[[137 155 129 105 130 141]
 [128 131 108 121 115 129]] >> 137

[[141 144 103 106 108]
 [142 145 100 104 108]
 [115 113 153 150 146]] >> 141

[[111 105 101 143]
 [104 129 120 120]] >> 111

[[104 153 103 103 107 155 155]
 [115 140 115 115 117 141 141]
 [122 130 122 122 125 132 131]] >> 104

[158 155 122 152] >> 158

[[112 145 134 142 127 143]
 [131 117 118 113 110 139]
 [134 143 155 118 147 132]] >> 112

[[117 127 113 128 128 133 122]
 [110 145 115 144 147 138 105]] >> 117

[[106 142 149 149 104]
 [153  99 105 108 136]] >> 106

[127 105 152 116] >> 127

[[149 119 118 111 142 142]
 [150 111 106 111 151 145]
 [121 144 145 134 111 117]] >> 149
---
139,151,143,113,145,138,134 --> 151

130,127,127,131
151,129,137,129
120,128,127,134
--> 128

153,115,112,154,150,145,105
113,138,136,113,116,118,143
104,141,143,104,107,110,150
--> 141

115,133,121,134,124
150,113,109,143,149
133,108,131,106,105
--> 108

152,153,112,117,114,120,104 --> 153

121,125,98,141 --> 125

115,115,119,118,126
150,143,110,103,152
145,135,119,102,147
--> 135

106,101,105,137,108 --> 101

132,117,105,129 --> 117

104,137,131,114,139 --> 137
---
[120 138 101 156 135] => 156
[124 152 155 142 121 150] => 121
[139 122 131 156 123 118 141] => 118
[126 105 120 133 127 128 128] => 128
[122 126 155 136 127] => 136
[116 124 108 135 143 105 109] => 105
[151 130 129 141 119 104 153] => 104
[130 151 112 103 142] => 103
---
[129 126 150 134]	134

[[122 106 133 119 128]
 [118 112 141 110 125]]	133

[[144 131 124 129 132]
 [122 135 130 151 120]
 [143 139 110 122 118]]	144

[139 104 130 124 132 114 105]	132

[127 124 157 119 123 122]	127

[117 133 115 121 102]	121

[156 103 120 114]	120

[137 130 139 131 156 144]	144

[131 151  99 109 149 142]	149

[103 147 131 122 129 116]	131
---
155  139  133  132  133  123
157  132  134  123  139  120
| 133

138  139  143  131  137  139
134  127  146  130  122  143
138  137  113  142  155  110
| 122

129  129  143  106  117  144  119
120  137  139  149  102  121  125
| 144

121  126  127  118  124  127  155
147  123  115  143  129  122  134
| 127

125  105  114  101
136  139   98  142
| 114

132  127  128  126  154  123  113
124  128  124  126  126  126  132
121  130  141  130  120  127  127
| 126

127  154  153  149  136
136  127  129  139  131
| 149
---
[[144 126 126 130 129 105 126]
 [142 129 127 129 127 104 123]
 [146 129 126 124 128 106 123]]: 104

[[149 124 121 122 128]
 [133 124 124 127 125]]: 127

[[144 133 134 111]
 [113 127 122 157]
 [131 118 115 130]]: 122

[[136 106 133 122]
 [130 124 123 140]]: 123

[[158 138 117 131 116 136]
 [127 128 112 111 125 111]]: 125

[[129  99 129 134]
 [144 141 136 131]]: 136

[[121 126 117 126 110 117 119]
 [129 130 133 129 120 103 123]
 [126 129 127 129 114 105 122]]: 103

[[120 134 146 118 134 145]
 [143 144 115 102 113 108]]: 113

[[118 128 113 154]
 [145  99 156 124]]: 156
---
[[140 141 121 119 110 134]
 [144 145 152 149 120 147]
 [106 111 130 133 157 114]]: 141

[[122 116 134 113]
 [132 139 131 137]
 [118 107 144 100]]: 116

[[127 130 155 138]
 [132 127 137 132]
 [128 146 103 109]]: 130

[[122 125 141 141 146 145 120]
 [122 125 141 140 146 145 120]
 [138 133 109 113 106 107 141]]: 125

[[117 125 122 125]
 [115 107 110 146]
 [106 109 106 143]]: 125

[[155 138 131 144 135]
 [138 134 123 123 121]
 [125 129 121 124 127]]: 138
---
[[128 136 134 105]
 [117 123 130 131]
 [133 128 137 138]] -> 123

[[138 131 134 135]
 [133 143 134 148]
 [137 156 135 134]] -> 143

[[143 112 141 109]
 [107 137 146 141]
 [139 140 150 145]] -> 137

[[133 143 120 129]
 [140 143 137 130]
 [149 136 138 146]] -> 143

[[149 141 148 124]
 [151 138 146 124]
 [150 140 152 124]] -> 138

[[147 155 147 128]
 [127 115 149 150]
 [149 141 112 119]] -> 115

[[131 130 117 107]
 [104 108 118 130]
 [128 132 111 114]] -> 108
---
[136 119 100 112 104 134] ==> 134, 136

[[157 120 148 129]
 [155 100 149 130]] ==> 129, 155

[[128 137 132 135 132 134 124]
 [106 123 142 123 115 125 147]
 [136 112 126 112 119 144 135]] ==> 124, 136

[ 99 115 136 140 139 133] ==> 133, 99

[[123 115 119 129 116 138]
 [132 122 117 144 104 145]
 [106 108 117 120 119 130]] ==> 138, 106

[[144 120 148 110]
 [147 120 150 110]] ==> 110, 147
---
array([[117, 136, 135, 132, 137],
       [116, 130, 113, 132, 123],
       [139, 106, 121, 127, 123]]) gives 121

array([[128, 133, 116, 154],
       [120, 130, 100, 156],
       [144, 143, 148, 109]]) gives 148

array([[125, 127, 115, 140, 122, 112],
       [124, 132, 110, 147, 120, 131],
       [129, 102, 111, 141, 122, 131]]) gives 111

array([[113, 132, 150, 114, 119],
       [106, 121, 121, 128, 128],
       [143, 107, 149, 112, 102]]) gives 149

array([[121, 143, 132, 144, 118],
       [120, 104, 104, 141, 157],
       [114, 135, 120, 101, 120]]) gives 120

array([[124, 127, 136, 128, 136],
       [139, 110, 150, 126, 132],
       [126, 131, 117, 147, 119]]) gives 117

array([[109, 134, 151, 128, 143, 119, 129],
       [111, 141, 151, 130, 148, 116, 132],
       [115, 120, 128, 117, 132, 131, 124]]) gives 128
